In the rows, zero is written as 128.
The same turns and mirrors carry the whole set onto itself and the rows of a family onto each other. Which other rows belong to the same family as each row named below? List them in the order they appear above.
These 30 rows form 5 families of 6 rows each.
Z424: [ 96  94 127  92 163 136 144 135 108 131 140 137 131 137 176  90  94 136
  96 151 130  94 116 144 131 112 143 119 138 167  98 110 131 123 151 144
 123 124 110]
Z710: [146  97 117 139 152 127 148 140 131 115 131 112 137  94 133 117 104 132
 140 129 120 103 139 111 139 135 174 130 133 141 123 128 131 119 161 110
  49 138 140]
Z575: [131  97 108 130 150  74 120 118 127 136 165 126 134 140 144 120 152 134
 121 120 151 117 122 160 143 149 119 106 116 127 117 101 137 156 107 113
 104 113 126]
Z177: [124 101 101 118 146  89 111 133 127 153 161 134 140 130 143 112 145 138
 115 106 161 106 126 158 149 141 130 103 120 131 126 104 126 157 108 110
 102 103 125]
Z438: [145  95 122 118 144 146 144 125 144 127 141 113 137  88 140 111 115 130
 139 126 132  97 140 128 134 137 168 137 144 140 128 136 123 137 153 104
  48 139 142]
Z937: [113  84 114  88 164 136 157 141  95 130 119 149 139 138 162  91 114 131
  95 161 125 111 123 142 127 107 149 120 140 178 115 108 144 122 157 145
 119 117 107]
Z930: [126 137 102 116 132 145 155  97  98 107 138 149 105 119 153 147 129 133
 138 125 100 115 129 119 172 138 169 130 115 144 130 105 142 113  92 147
 104 108 122]
Z382: [167 111 110 118 109 150 114 105 107 121 132 128 167 123 131 112 132 150
  76 143 116 107 143 129 151 125 135 127 164 132 162 139 120 139 144 147
 132 122 135]
Z718: [144 102 123 134 152 135 149 134 145 114 152 121 138  94 134 116 109 126
 142 126 128 108 145 115 137 139 172 131 134 140 126 127 127 127 158  99
  44 129 134]
Z656: [171 118 111 121 117 138 124 107 116 109 121 117 153 114 130  99 142 149
  72 149 126 114 140 137 144 127 130 127 160 133 168 126 114 132 149 133
 131 120 137]
Z519: [134 127  92 123 136 134 161 101 100  90 127 148 105 117 179 132 122 134
 132 131 100 125 134 121 159 132 169 137 118 128 142  98 144 110 106 147
 108 108 133]
Z614: [157  96 109 143 133 177 114  89  97 118 168 140 137 156 119 105 122 128
 145 174 138 109 104 130 138 143 173 128 113 150  98 119 129 151 145 124
 126 120 107]
Z894: [125 128 103 134 128 136 165  99  98  99 130 160 102 124 158 145 130 133
 128 143 100 123 129 133 169 118 170 129 117 135 133 109 135 109  99 147
 111 107 119]
Z470: [168 110 112 131 115 140 114  98 112 115 119 131 153 124 133 113 153 141
  71 163 122 122 135 138 148 128 139 139 163 132 160 132 125 140 154 141
 129 119 133]
Z294: [180 116  95 122 117 150 130 107 114 105 124 112 152 112 127 111 147 144
  76 149 127 110 132 129 142 123 137 131 161 128 168 118 112 139 139 134
 119 123 129]
Z517: [130 130 104 131 128 126 159 109  92 107 135 157  99 127 175 140 121 132
 133 131 100 126 131 144 167 122 179 123 128 134 139 101 135 109 102 145
 107 114 117]
Z201: [157  91 112 145 137 170 120  97 105 122 169 139 147 143 115 104 132 129
 139 182 141 110  96 127 139 147 170 136 109 150  99 134 120 149 139 122
 123 112 110]
Z662: [101  97 114  86 156 146 161 136  91 141 134 145 152 128 159  92  93 134
 108 146 116 102 126 150 128  99 157 117 140 169 113 114 139 127 148 143
 127 121 107]
Z435: [136 100 115 120 143  84 112 123 130 134 176 135 138 137 144 115 146 131
 117 129 156 131 128 150 137 140 109 110 119 134 120 101 139 159 102 119
 110 106 119]
Z297: [133 132 103 133 139 126 161  92 106  94 120 154 106 110 155 142 135 128
 146 140  99 116 134 131 165 137 162 127 120 135 132 103 151 112 101 148
 103 113 112]
Z648: [153  85 110 160 134 169 117 100 112 114 161 149 116 149 119 107 131 125
 141 180 134 104 104 127 142 151 163 110 116 146  99 118 137 153 142 124
 119 120  99]
Z391: [137  90 108 151 130 169 119 110  94 109 177 132 133 155 114 102 127 124
 143 179 148 101 106 125 134 140 149 120 116 146  98 128 117 153 146 128
 125 116 113]
Z548: [100 105 118  94 168 128 157 141  93 122 140 140 138 124 172  88  96 126
 104 154 130 101 116 144 127  96 154 110 133 175 112 117 147 127 151 139
 117 119 127]
Z421: [149 109 108 132 143 139 151 132 138 115 152 108 129 106 137 112 116 136
 135 147 127 101 141 122 134 141 176 143 141 145 123 139 127 119 154 104
  49 146 154]
Z384: [101  86 113  92 165 142 150 141 104 134 137 139 144 130 167  89 101 138
  92 146 129 100 119 150 126 100 144 122 149 167 103 106 132 130 154 152
 114 124 115]
Z377: [120 107 108 127 151  84 121 133 133 135 155 138 137 134 147 119 155 143
 105 123 153 115 131 167 144 148 118 109 122 130 116  90 129 151 118 105
 110 112 114]
Z503: [136 105 104 117 146  85 125 128 127 130 169 144 134 136 151 119 139 139
 116 123 160 116 120 160 139 139 122 102 124 118 106  96 132 150 112 111
 118  86 123]
Z239: [135  90 112 149 128 179 111  99 104 130 175 137 126 149 111 112 123 120
 140 161 133 113 106 122 138 144 160 123 108 144  98 117 133 160 143 119
 119 122 108]
Z876: [152  89 134 129 152 130 151 142 149 109 141 122 135  98 144 116 128 138
 135 140 125 107 147 130 137 152 169 133 144 151 125 130 128 132 154 101
  47 143 136]
Z611: [172 110 103 133 121 133 117 106 112 105 140 112 155 122 125 114 139 153
  74 155 122 121 143 128 139 131 147 140 166 123 161 122 116 152 144 141
 129 110 135]

The rest of the family of Z548: Z519, Z391, Z421, Z503, Z611
The rest of the family of Z937: Z177, Z930, Z382, Z648, Z876
The rest of the family of Z470: Z438, Z662, Z297, Z377, Z239

The same turns and mirrors carry the whole set onto itself and the rows of a family onto each other. Which other rows belong to the same family as each row named below? List them in the order they appear above.
These 18 rows form 6 families of 3 rows each.
Z634: [126 148 100 142 121  98 134 122 114 116 163 123 123 131  96 143 147  94
 149 139 135 126 158 157 112  89 130 120]
Z492: [135 145 103 145 127 119 129 124 115 134 165 132 114 136 105 139 127  77
 141 121 134 120 168 163 110  82 114 123]
Z496: [ 80 114 116 127 109 136 126 105 138 150 106 127 125 106 154 156 113 115
 110 120 108 129 132 139 123 151 133  90]
Z406: [146 109 138 114 141 113 103 130  99 152 157 126 129 139 116 111 122  92
 114 165 126 144 110 121 163 155 133 109]
Z960: [132 149 103 133 131 110 138 116 119 128 158 130 109 135  94 149 132  79
 146 135 115 129 161 166 109  87 122 122]
Z348: [ 90 126 106 137 118 140 119 116 137 141  93 134 132 101 155 141 119 124
 107 116 108 123 147 151 112 146 122  90]
Z3: [ 95 124 111 121 111 144 121 105 141 150  98 141 130 110 151 158 118 111
 123 123  94 133 140 143 112 154 125  84]
Z625: [153 113 141 130 148 130 100 132 103 141 136 135 134 138 128  95 122  99
 116 159 121 145 115 125 169 150 129 110]
Z308: [ 84 123 108 136 108 135 123 115 140 137 100 131 137 103 152 154 128 125
 130 120 114 130 138 134 117 151 134  87]
Z465: [131 141  96 141 119 108 129 113 110 131 159 121 104 134  93 147 136  81
 129 131 132 123 156 168 109  86 118 123]
Z655: [152 103 136 126 144 128  94 126 100 160 139 127 120 140 117 109 122  88
 123 158 127 146 111 114 166 146 134 115]
Z44: [156 115 138 113 151 125 100 130 105 155 143 137 129 142 117 112 120  87
 133 165 111 152 118 118 158 153 132 109]
Z213: [100 122 108 135 107 153 113 117 139 154 105 141 133 110 161 150 113 109
 117 107 113 123 145 145 112 150 115  87]
Z900: [129 145 106 142 134 108 131 118 107 120 156 126 116 137 102 125 135  88
 132 134 129 122 167 165 116  75 121 122]
Z304: [ 97 116 102 135 100 145 116 108 136 159  96 131 128 108 153 155 119 117
 111 122 107 124 135 144 113 148 133  90]
Z246: [161 111 138 127 142 138  93 137 104 158 148 140 135 143 130 104 117  86
 128 150 127 142 121 118 161 148 124 111]
Z561: [143 113 139 123 141 117  98 133 103 137 144 131 137 134 118 109 133 100
 135 160 132 150 113 109 165 158 132 105]
Z579: [122 142 101 139 119 100 143 119 118 134 168 118 112 131 100 147 130  89
 132 138 125 119 155 167 110  85 137 125]

The rest of the family of Z900: Z348, Z625
The rest of the family of Z561: Z634, Z308
The rest of the family of Z579: Z496, Z406
The rest of the family of Z492: Z213, Z246

The same turns and mirrors carry the whole set onto itself and the rows of a family onto each other. Which other rows belong to the same family as each row named below? List them in the order they appear above.
These 16 rows form 4 families of 4 rows each.
Z504: [133  88 149 130 122 165 118 139 109 146 117 119 114 118 120 140 142 127
 153  72 156 161  84 114 119 137 116 157 144  91 100 124 116 153 124  89
 117 164 137]
Z615: [125 155 116 102 140 102 114 164 132 105 143 132 103 148 128 113 161 138
 131 109 143 119 116 124 145 106 100 175 158 129 130 147 131 131 117 167
 105 111 140]
Z925: [120 154  96 112 135  97 117 155 128 110 155 136 101 156 122 112 157 136
 127 105 120 117 111 134 152 122 107 155 146 127 133 146 131 122 112 168
 109 112 134]
Z568: [ 93 110 123  91 156  97 126  98 130 112 117 133 117 149 127 133 159 111
 111 129 132 154 112 114 131 142 128 127 192 146 103 133 132 155 116 112
 122 146 125]
Z830: [ 99 109 119  91 163  98 127 114 118 111 113 126 105 141 122 134 155 108
 111 133 135 149 106 106 121 128 120 139 197 143 104 142 141 155 125 124
 104 144 115]
Z462: [123  82 132 133 140 169 131 140 111 147 130 130 120 126 129 135 143 128
 161  72 150 169  85 115 121 139 128 146 145 105  99 125 121 158 135  79
 108 172 122]
Z450: [ 85 112 125  92 165 107 126 105 124 114 121 123 108 138 124 134 155 101
 108 134 148 149 117 117 119 145 120 136 194 148 121 138 139 146 124 130
 104 143 127]
Z893: [117 134 122 122 116 119 115 156 123 179 131 137 130 131 105 134 138 134
 144  52 130 137 141 128 119 167  95 171 100 102 121 130 133 126 126 138
 115 121  98]
Z67: [108 132 134 124 123 126 113 149 137 169 127 133 143 132 105 149 134 141
 146  55 127 161 146 133 114 155  95 163 101 105 129 124 129 129 128 119
 115 140  90]
Z850: [128  78 139 140 128 180 132 146 108 147 127 116 114 120 130 127 150 126
 150  69 149 165 101 116 117 135 116 149 133  94 113 134 123 156 125  96
 108 164 130]
Z172: [116 158 110 103 144 102 120 149 146  94 149 125 108 161 123 112 171 139
 133 105 129 121 108 126 144 110 105 156 152 127 126 141 131 119 113 154
 104 122 148]
Z538: [122 131 138 129 114 114 121 149 132 179 136 124 134 141 107 148 125 142
 153  60 122 152 140 127 121 161 103 168 105  99 128 128 131 138 133 127
 107 137  95]
Z691: [125 158 101 104 141 100 112 148 150 111 153 136 119 149 129 111 171 137
 128 106 133 118 116 123 150 117 106 161 161 131 135 148 122 129 103 156
 116 119 144]
Z82: [124  87 137 131 131 176 137 140 108 160 125 121 118 115 114 133 142 135
 152  77 161 166  89 108 118 140 118 143 128 107  98 133 121 151 121  93
 118 163 131]
Z79: [114 129 138 129 122 116 133 149 128 177 135 139 135 139 115 136 130 147
 148  63 129 157 154 126 125 158 100 153  94 118 124 129 132 138 135 131
 122 126  96]
Z570: [ 87 111 122  86 173 115 119 113 125 120 121 117 113 147 126 130 156 106
 120 125 150 148 101 107 123 144 126 149 203 141  96 135 124 155 119 112
 109 152 117]

The rest of the family of Z568: Z504, Z615, Z79
The rest of the family of Z925: Z462, Z893, Z570
The rest of the family of Z830: Z538, Z691, Z82

The same turns and mirrors carry the whole set onto itself and the rows of a family onto each other. Which other rows belong to the same family as each row named below? List them in the order they appear above.
These 32 rows form 4 families of 8 rows each.
Z776: [132 124 109 117 111 109 119 115  87 114 136 147 100 129 138]
Z493: [143 141 124 111 127 138 137 148 152 160 118 149 135 130 137]
Z369: [142  86 149 148 156 123 135 137 103 116 123 118 116 104 107]
Z449: [140  89 144 146 153 118 140 145 102 116 121 121 109 109  96]
Z472: [144  96 138 148 155 129 144 108 116 117 124 116  98 103 108]
Z351: [131 105 190  91 130 121 131 139 139 150 132 126 124 140 117]
Z422: [156  81 133 136 147 135 131 123 100 114 111 114  99 115 112]
Z747: [141 140 122 110 127 137 140 151 154 162 118 149 133 131 133]
Z47: [148 139 120 113 120 143 146 139 132 148 112 162 145 128 141]
Z927: [128  94 183  94 126 111 120 145 129 142 115 129 130 119  99]
Z272: [144 144 120 126 104 112 112 127  91 116 137 152 113 140 133]
Z983: [143 148 120 121 104 108 121 123  98 109 140 153 109 128 137]
Z689: [146 136 123 118 116 118 100 104  98 124 140 134 100 137 132]
Z800: [125 111 182  80 128 115 136 121 142 137 112 114 125 119 118]
Z777: [135 121 108 118 110 110 118 116  84 114 137 146 101 131 136]
Z286: [148 140 115 111 119 134 151 146 133 148 114 165 142 132 129]
Z379: [153  84 127 133 148 130 143 131 104 109 113 120  89 110 105]
Z158: [139 132 119 104 132 151 146 126 137 160 114 139 143 142 135]
Z945: [129  97 185  94 125 111 131 144 134 136 115 128 125 106 105]
Z342: [146 123 117 114  97 121 119 115  91 111 133 145  91 142 124]
Z875: [153 140 133 109 136 142 153 140 150 151 121 146 133 142 145]
Z323: [143 145 117 110 114 107 119 114 105 112 143 142  82 128 122]
Z756: [145  93 134 147 154 127 140 122 107 124 120 121  94 127  85]
Z135: [126 110 176  82 125 113 134 133 135 145 107 118 121 142  96]
Z42: [141  84 132 145 148 111 137 123  97 110 105 122  98 113 109]
Z353: [128 107 183 104 121 115 131 140 152 147 118 128 127 126 103]
Z891: [152 141 129 111 136 136 154 148 146 156 117 148 130 150 131]
Z571: [128 107 186  86 128 114 142 145 144 143 133 128 115 131 110]
Z425: [125 110 185 103 120 115 132 138 155 148 119 129 124 124 106]
Z687: [136 140 112  96 131 139 167 136 145 151 117 146 129 131 127]
Z56: [141  85 135 146 149 111 134 119  96 111 106 120 101 114 112]
Z843: [145 123 120 112  98 123 121 108  96 103 134 146  91 130 136]

The rest of the family of Z747: Z776, Z493, Z777, Z42, Z353, Z425, Z56
The rest of the family of Z927: Z369, Z449, Z47, Z272, Z983, Z286, Z945

The same turns and mirrors carry the whole set onto itself and the rows of a family onto each other. Which other rows belong to the same family as each row named below? List them in the order they appear above.
These 15 rows form 5 families of 3 rows each.
Z404: [110 146 127 140 128 119  88 164 140 152]
Z974: [125 135 165 152 138 105 103 125 118 130]
Z93: [150 124 106 132 144 157 143 147 136 138]
Z281: [145 145 155 143 128 125  96 110 115 107]
Z632: [125 149 121 144 111 139  73 141 127 144]
Z291: [158 125 121 153 103 111 119 125 120 147]
Z685: [166 137 124 125 121 106 139 131 137 104]
Z805: [151 116 115 144 140 153 141 137 125 146]
Z117: [134 145 160 111 150 131 120 110 139 109]
Z932: [156 122 118 134 147 152 149 136 130 128]
Z167: [116 134 144 139 130 140  94 114 125 162]
Z33: [126 154 147 117 148 110 112 157 151 102]
Z531: [137 163 125 112 130 134  95 151 148  94]
Z514: [116 154 122 102 137 145 100 151 159 137]
Z373: [151 141  96 125 106 118 120 160 148 137]

The rest of the family of Z33: Z404, Z974
The rest of the family of Z93: Z805, Z932
The rest of the family of Z117: Z167, Z514
The rest of the family of Z291: Z685, Z373

